In the rows, 128 means zero.
The rows below come in pairs that one turn or mirror swaps. Which row does each named row swap with?
The rows were stretched afterwards, more along some directions than others.
Paz: 138 136 106 115 105 106 130 101 143 109 135 136 129 143 111 114 131 124 115 139
pakos: 151 146 124 117 126 113 121 113 132 126 133 124 126 134 124 132 143 133 119 158
seden: 143 123 133 122 127 126 121 120 131 115 126 145 138 131 141 119 119 136 118 131
Kuzar: 142 124 136 127 140 136 130 145 125 133 115 127 132 128 116 135 131 134 133 116
Bofo: 130 133 123 121 143 141 135 129 141 127 106 136 126 124 117 123 123 137 126 113
kime: 135 112 143 125 125 134 130 124 135 125 129 140 142 123 141 121 111 133 126 134
vilaz: 138 132 121 113 134 139 123 140 130 128 111 131 137 144 117 127 133 142 122 103
bega: 152 124 131 116 127 125 124 148 115 151 140 123 138 136 137 135 115 118 147 131
zuza: 152 142 124 121 116 85 134 118 148 112 144 115 109 153 90 123 125 110 114 131
vadi: 147 133 130 115 126 115 124 111 143 111 133 138 126 136 130 123 121 137 118 126
bamov: 137 139 132 122 114 97 128 117 147 115 143 110 112 144 93 121 132 110 115 141
nelos: 142 141 101 112 108 98 136 101 141 112 134 133 123 146 115 122 128 124 117 139
Dero: 153 142 126 126 126 111 115 119 128 124 134 116 119 132 119 133 142 120 116 159
rur: 141 148 127 125 110 86 128 116 148 113 142 112 109 144 100 123 133 111 114 137
lem: 122 125 133 134 146 149 129 140 125 146 112 131 131 116 133 133 137 134 131 114
rozen: 133 122 137 130 146 150 130 137 135 128 113 139 135 121 112 129 133 131 124 117
Zapa: 150 133 134 120 121 101 124 119 135 133 137 141 135 120 132 136 124 111 135 143
res: 138 119 129 115 119 121 135 124 143 119 135 129 135 140 137 125 115 143 125 132
mipo: 126 127 136 128 141 150 117 140 129 135 114 136 138 125 123 133 128 137 124 111
votu: 139 141 127 122 115 95 135 118 146 117 145 111 111 146 94 125 136 112 115 135
guzi: 147 113 136 123 132 126 136 155 115 154 140 121 130 126 141 137 112 108 152 132
zuvu: 139 136 124 119 116 94 128 124 140 119 141 105 114 150 90 124 129 115 116 129
gopiv: 138 143 125 124 116 93 133 119 147 115 139 111 112 147 91 124 133 116 113 128
Ton: 158 124 124 118 128 119 130 146 113 150 139 131 133 135 134 138 112 112 146 127
luso: 143 115 125 111 118 112 123 129 136 110 134 135 140 149 136 123 121 140 121 122
muf: 128 132 129 128 143 148 118 129 132 128 110 143 135 118 123 124 136 134 120 112
bosa: 141 115 134 125 121 117 123 129 135 117 132 122 134 133 133 123 110 130 116 136
loso: 129 130 129 128 135 138 142 136 140 129 109 125 126 135 118 131 139 140 125 114
lafe: 143 146 124 117 124 90 133 115 148 118 142 110 107 145 94 121 130 118 114 136
bek: 146 135 123 122 126 118 117 112 141 112 127 136 126 120 137 122 116 131 114 136
Noson: 139 137 102 115 116 102 135 106 140 115 137 130 126 141 122 118 132 123 122 142
Gareg: 129 136 122 125 130 105 125 125 129 122 123 98 126 124 141 136 142 125 124 152
makos: 121 124 132 127 143 154 129 142 125 134 110 139 141 120 126 124 134 139 130 113
fesod: 136 128 123 127 150 149 122 142 120 138 120 120 130 129 121 132 133 137 132 104
raro: 125 139 101 109 108 114 127 107 143 106 129 133 130 142 117 117 131 128 112 141
sif: 128 134 107 119 107 110 136 104 149 114 130 133 124 134 122 119 129 119 114 145
lisun: 139 136 125 115 114 91 129 126 144 120 139 104 112 144 100 125 128 108 114 137
sini: 128 116 131 122 140 146 132 143 126 132 107 133 142 134 121 128 135 137 123 112
Gavif: 142 121 137 120 131 120 129 123 131 129 132 130 134 125 146 122 116 132 121 136
Ratim: 142 133 127 118 115 92 132 121 146 114 144 111 116 151 87 122 130 113 113 134
nes: 131 139 126 124 121 96 119 123 129 112 130 103 127 130 134 134 148 122 116 154
finup: 124 122 140 139 143 151 129 135 131 135 112 127 133 122 119 131 136 139 125 120
lan: 133 127 128 127 120 97 125 131 127 116 126 105 130 135 139 137 146 121 123 154
pedip: 135 135 100 110 114 110 139 112 138 115 131 133 130 147 119 123 128 128 114 140
sumim: 152 132 138 130 113 96 132 119 142 132 137 136 127 127 127 140 130 110 131 147
Buto: 136 134 106 118 112 107 136 102 145 115 133 133 128 143 115 122 128 123 119 143
gor: 129 129 106 112 107 113 135 111 144 114 136 129 128 143 121 119 126 123 113 143
des: 134 128 110 116 109 109 138 108 140 112 137 132 131 144 116 115 130 120 118 138
dob: 127 117 132 125 124 132 125 122 151 113 134 125 128 127 131 119 114 131 117 138
Fudo: 144 148 122 122 120 86 136 114 147 116 137 113 108 147 94 122 134 117 116 130
Bilal: 146 121 131 115 129 121 115 123 133 118 132 138 134 130 132 120 110 132 116 129
bup: 146 125 132 119 121 125 111 115 138 114 131 138 135 123 132 120 111 134 121 137
fupir: 142 118 137 122 120 121 113 125 133 121 138 130 139 137 136 120 117 136 125 128
bavu: 134 132 103 111 108 111 138 108 140 110 134 136 130 145 119 115 125 127 114 139
Kemib: 132 130 124 121 142 150 130 130 137 131 113 141 130 131 118 135 132 139 124 106
gil: 137 110 131 110 127 121 129 136 127 119 129 129 138 127 141 124 111 125 127 122
sevo: 132 129 129 119 149 147 128 141 132 134 115 138 131 118 120 131 125 133 125 112
Bipu: 140 114 135 122 122 132 123 127 133 120 133 134 145 127 141 126 119 136 127 138

Ton pairs with -> nes
Dero pairs with -> Zapa
gopiv pairs with -> bavu
Bilal pairs with -> muf
Fudo pairs with -> gor

